In the rows, 128 means zero.
Each path below is one point turned by a fixed rotation once a step. After each direction that follows a path, write how fast that rotation turns it, in degrees per step (0 if it stays still).
Each turn is a multiple of 5 degrees from 10 to 175, or 0.
Each row of a path follows its step; steps can be skipped.
Path 1:
step 0: [132 129 122 133 130 138 127 132 124 118 126 134 137 128 129 131 128 130
 130 127 136 126 129 134 134 120 129 139 128 129 133 124 131 132 119 132
 130 126 125 140 126 136 139 133 123 133 138 131 124 119 133 132]
step 1: [135 124 124 119 136 134 123 121 115 130 126 133 127 132 131 128 120 129
 127 117 130 137 126 128 128 118 133 124 130 127 131 121 124 127 119 127
 132 137 126 133 125 136 120 137 138 130 128 124 122 128 122 124]
step 2: [132 134 124 132 132 139 128 122 128 125 126 128 126 121 128 120 139 124
 125 126 125 128 125 128 123 118 123 126 135 137 135 126 125 124 115 133
 134 127 118 137 136 129 128 134 120 129 130 125 139 129 123 129]
step 3: [138 126 128 123 133 141 122 130 124 123 121 130 129 132 128 132 127 124
 132 126 136 133 125 131 131 120 130 130 127 130 132 115 132 120 132 132
 130 128 124 135 125 128 139 131 123 133 137 123 122 126 144 128]
step 4: [134 122 128 117 124 131 120 125 122 129 127 133 119 118 126 126 121 128
 130 119 138 136 122 126 135 118 125 125 132 128 128 124 128 127 119 130
 129 127 125 135 128 139 117 130 127 133 123 128 128 129 120 135]
step 5: [128 137 122 130 133 129 128 124 132 130 119 127 130 123 132 120 133 130
 129 128 128 131 127 133 126 118 127 123 134 128 129 124 128 128 123 143
 136 128 118 130 134 140 137 137 119 128 125 118 130 121 132 132]
step 6: [138 124 138 124 129 132 127 126 119 129 124 132 122 133 126 132 126 120
 135 119 126 127 117 131 133 119 128 137 128 126 133 120 129 122 128 138
 131 134 120 129 127 124 129 131 128 126 126 120 126 131 142 130]
step 7: [130 127 130 121 123 130 125 135 129 124 126 136 125 117 135 124 126 123
 132 124 142 126 119 122 125 126 126 124 129 125 131 123 118 133 121 137
 129 129 122 141 127 133 127 131 123 126 123 130 134 133 124 139]
step 8: [128 131 121 128 136 128 121 126 134 128 126 128 129 131 126 125 125 123
 129 120 128 130 122 138 121 117 132 132 128 115 131 125 136 135 130 136
 126 128 123 134 131 141 134 138 122 121 130 122 130 120 135 131]
step 9: [132 133 136 127 124 124 132 130 114 124 125 134 123 128 127 138 128 126
 124 117 120 123 121 135 134 119 133 133 132 127 130 121 124 127 118 138
 129 137 125 140 126 129 122 129 129 126 127 126 128 124 130 130]
step 10: [128 127 127 130 136 133 130 124 131 126 123 131 132 124 136 128 127 125
 134 126 139 128 124 125 115 121 132 120 134 128 129 124 117 127 126 135
 132 135 129 145 128 131 127 131 124 116 126 130 134 136 130 128]
[129 128 127 129 125 128 129 129 130 127 127 128 127 127 128 129 129 130
 128 128 124 130 126 129 129 128 126 128 128 130 130 128 128 130 127 129
 130 128 128 131 125 127 128 124 130 130 126 128 131 130 125 130] : 145
Path 2:
step 0: [125 123 128 131 132 125 132 137 136 121 131 125 134 127 131 129 118 126
 135 125 123 122 127 134 125 136 127 127 124 129 127 124 118 131 140 132
 126 136 134 128 126 122 131 123 134 129 127 136 135 132 128 125]
step 1: [127 130 131 118 125 130 131 135 123 124 127 132 128 130 124 123 130 131
 135 126 130 118 128 133 129 132 126 133 120 127 130 127 119 125 124 130
 125 131 143 129 132 133 126 133 134 132 134 140 121 119 129 132]
step 2: [128 128 123 126 124 131 131 128 120 127 128 123 138 138 124 122 124 127
 130 126 123 122 126 124 121 130 116 128 125 126 127 126 128 130 125 132
 130 134 132 139 135 128 137 127 117 133 120 127 123 123 123 127]
step 3: [129 119 137 129 132 115 130 123 123 129 127 129 132 130 125 124 110 126
 122 125 124 124 133 135 131 131 122 131 128 132 132 132 127 129 128 126
 121 129 132 130 123 125 127 121 123 126 120 133 122 126 133 131]
step 4: [139 136 127 130 139 128 122 132 131 128 124 126 125 126 128 131 116 125
 128 129 127 123 126 134 126 125 119 116 124 130 132 128 122 131 130 125
 129 132 131 133 133 122 124 131 132 130 131 134 123 118 135 130]
step 5: [131 136 128 127 126 130 129 137 128 120 131 126 135 123 134 130 124 126
 128 124 121 118 132 133 132 137 129 123 126 120 131 134 117 122 126 129
 125 125 130 134 133 130 130 126 123 134 121 131 138 124 130 121]
step 6: [125 129 131 129 122 127 127 127 121 133 132 126 127 131 125 126 120 126
 133 122 135 120 118 131 131 132 126 131 130 133 119 133 118 131 128 126
 132 130 139 133 132 136 123 124 124 136 126 136 127 132 135 123]
step 7: [125 134 130 129 128 125 125 134 122 123 126 131 135 135 128 121 123 128
 126 125 129 124 121 128 118 126 124 126 136 135 130 120 118 126 136 128
 127 143 133 132 123 123 135 125 125 123 126 135 130 127 130 131]
step 8: [134 126 126 116 132 118 128 129 125 124 124 129 130 140 130 137 128 129
 125 127 119 128 130 134 132 135 123 131 125 132 130 135 120 124 124 134
 125 136 136 132 124 126 132 127 135 130 128 136 127 124 127 129]
step 9: [130 127 129 124 129 131 134 121 129 124 130 119 134 133 125 130 115 129
 135 135 127 114 130 129 130 127 123 125 116 130 131 130 122 126 138 127
 133 130 130 131 138 124 132 130 129 135 130 132 123 128 123 126]
step 10: [125 126 135 130 126 130 129 132 125 126 123 128 138 122 123 122 115 131
 135 125 122 126 126 129 123 135 123 134 122 124 133 126 124 126 130 130
 116 129 136 128 135 131 123 129 129 128 119 128 129 121 136 127]
[129 128 128 128 130 128 127 125 125 129 127 128 128 129 129 126 129 127
 129 129 128 130 129 128 128 128 126 126 130 130 129 127 128 128 127 130
 127 130 129 128 124 127 127 128 125 125 126 129 127 132 129 128] : 85
[130 129 127 127 130 128 128 128 129 127 127 122 129 124 130 129 125 128
 129 128 129 128 129 127 128 128 128 129 126 128 129 129 127 126 128 127
 127 128 127 129 128 130 126 129 129 125 130 125 129 130 129 128] : 70
[127 130 128 129 125 130 129 128 128 130 127 129 128 129 131 125 127 127
 130 126 130 129 127 126 128 133 128 129 127 130 129 125 127 126 127 130
 130 126 128 127 129 130 126 128 126 127 128 128 127 127 127 129] : 80
Path 3:
step 0: [128 112 133 123 121 127 126 122 122 132 128 141 128 129 135 124 126 131
 124 124 131 133 128 133 126 124 127 130 122 119 126 127 125 132 129 122
 134 126 129 125 135 135 128 131 134 128 131 134 136 127 132 138]
step 1: [130 132 125 122 132 117 137 132 120 130 130 133 136 121 127 125 132 134
 128 125 126 128 124 133 134 127 127 126 132 127 123 121 131 117 130 133
 128 139 132 130 134 123 131 127 128 115 122 133 126 124 129 133]
step 2: [131 125 136 124 128 126 117 130 129 125 124 122 137 123 134 124 135 123
 137 116 122 128 122 127 135 130 127 128 128 126 127 129 117 129 128 119
 123 131 122 128 133 126 127 131 130 130 133 124 135 130 121 137]
step 3: [133 135 122 129 123 130 130 133 124 128 129 128 135 121 139 120 127 121
 127 130 123 127 132 133 133 129 126 123 122 127 130 122 126 132 126 136
 115 126 120 125 129 135 131 124 121 127 125 133 124 125 141 127]
step 4: [126 131 129 134 125 128 117 123 121 116 131 124 130 123 127 122 134 129
 127 120 133 138 125 133 134 123 135 127 126 122 137 131 127 126 133 130
 135 126 128 133 120 125 120 126 123 125 136 127 127 131 132 123]
step 5: [133 135 123 127 124 131 135 129 129 127 129 132 118 125 126 126 130 133
 130 120 126 133 131 126 125 121 132 135 128 121 123 129 130 131 115 130
 112 127 123 132 127 134 126 125 132 121 134 129 128 135 124 125]
step 6: [127 136 131 124 124 134 116 122 120 136 131 129 131 122 127 133 134 134
 127 125 128 127 134 128 126 130 128 130 123 135 130 136 129 126 128 132
 133 137 131 132 131 134 128 125 129 130 124 129 140 131 128 115]
step 7: [129 132 133 117 131 133 136 118 121 134 135 125 129 127 135 127 123 122
 131 127 128 129 131 129 122 122 117 130 128 123 122 122 126 139 127 129
 131 124 135 132 130 126 122 130 125 123 137 127 124 129 121 125]
step 8: [124 120 135 126 137 134 125 127 128 136 133 132 127 122 120 125 137 135
 123 126 130 129 134 132 130 134 126 128 129 129 128 130 125 132 129 124
 125 127 129 125 136 125 120 118 121 123 119 139 125 129 129 132]
step 9: [136 130 132 127 124 124 126 128 123 128 128 133 136 132 127 119 125 129
 122 128 129 127 124 128 116 131 135 127 121 123 125 121 117 137 124 120
 133 133 127 128 133 124 126 136 136 118 123 129 127 126 126 128]
step 10: [127 130 126 136 137 117 117 123 130 127 133 132 133 125 131 121 127 130
 130 129 127 133 127 129 135 131 126 125 131 127 118 124 130 125 127 125
 118 134 139 121 135 134 130 123 128 124 132 131 130 119 127 129]
[125 128 128 127 128 128 126 131 130 127 128 125 126 127 130 130 128 128
 128 131 128 128 128 128 127 126 130 129 130 127 127 128 126 129 128 130
 130 127 128 129 130 127 127 125 131 127 127 127 129 124 130 129] : 0
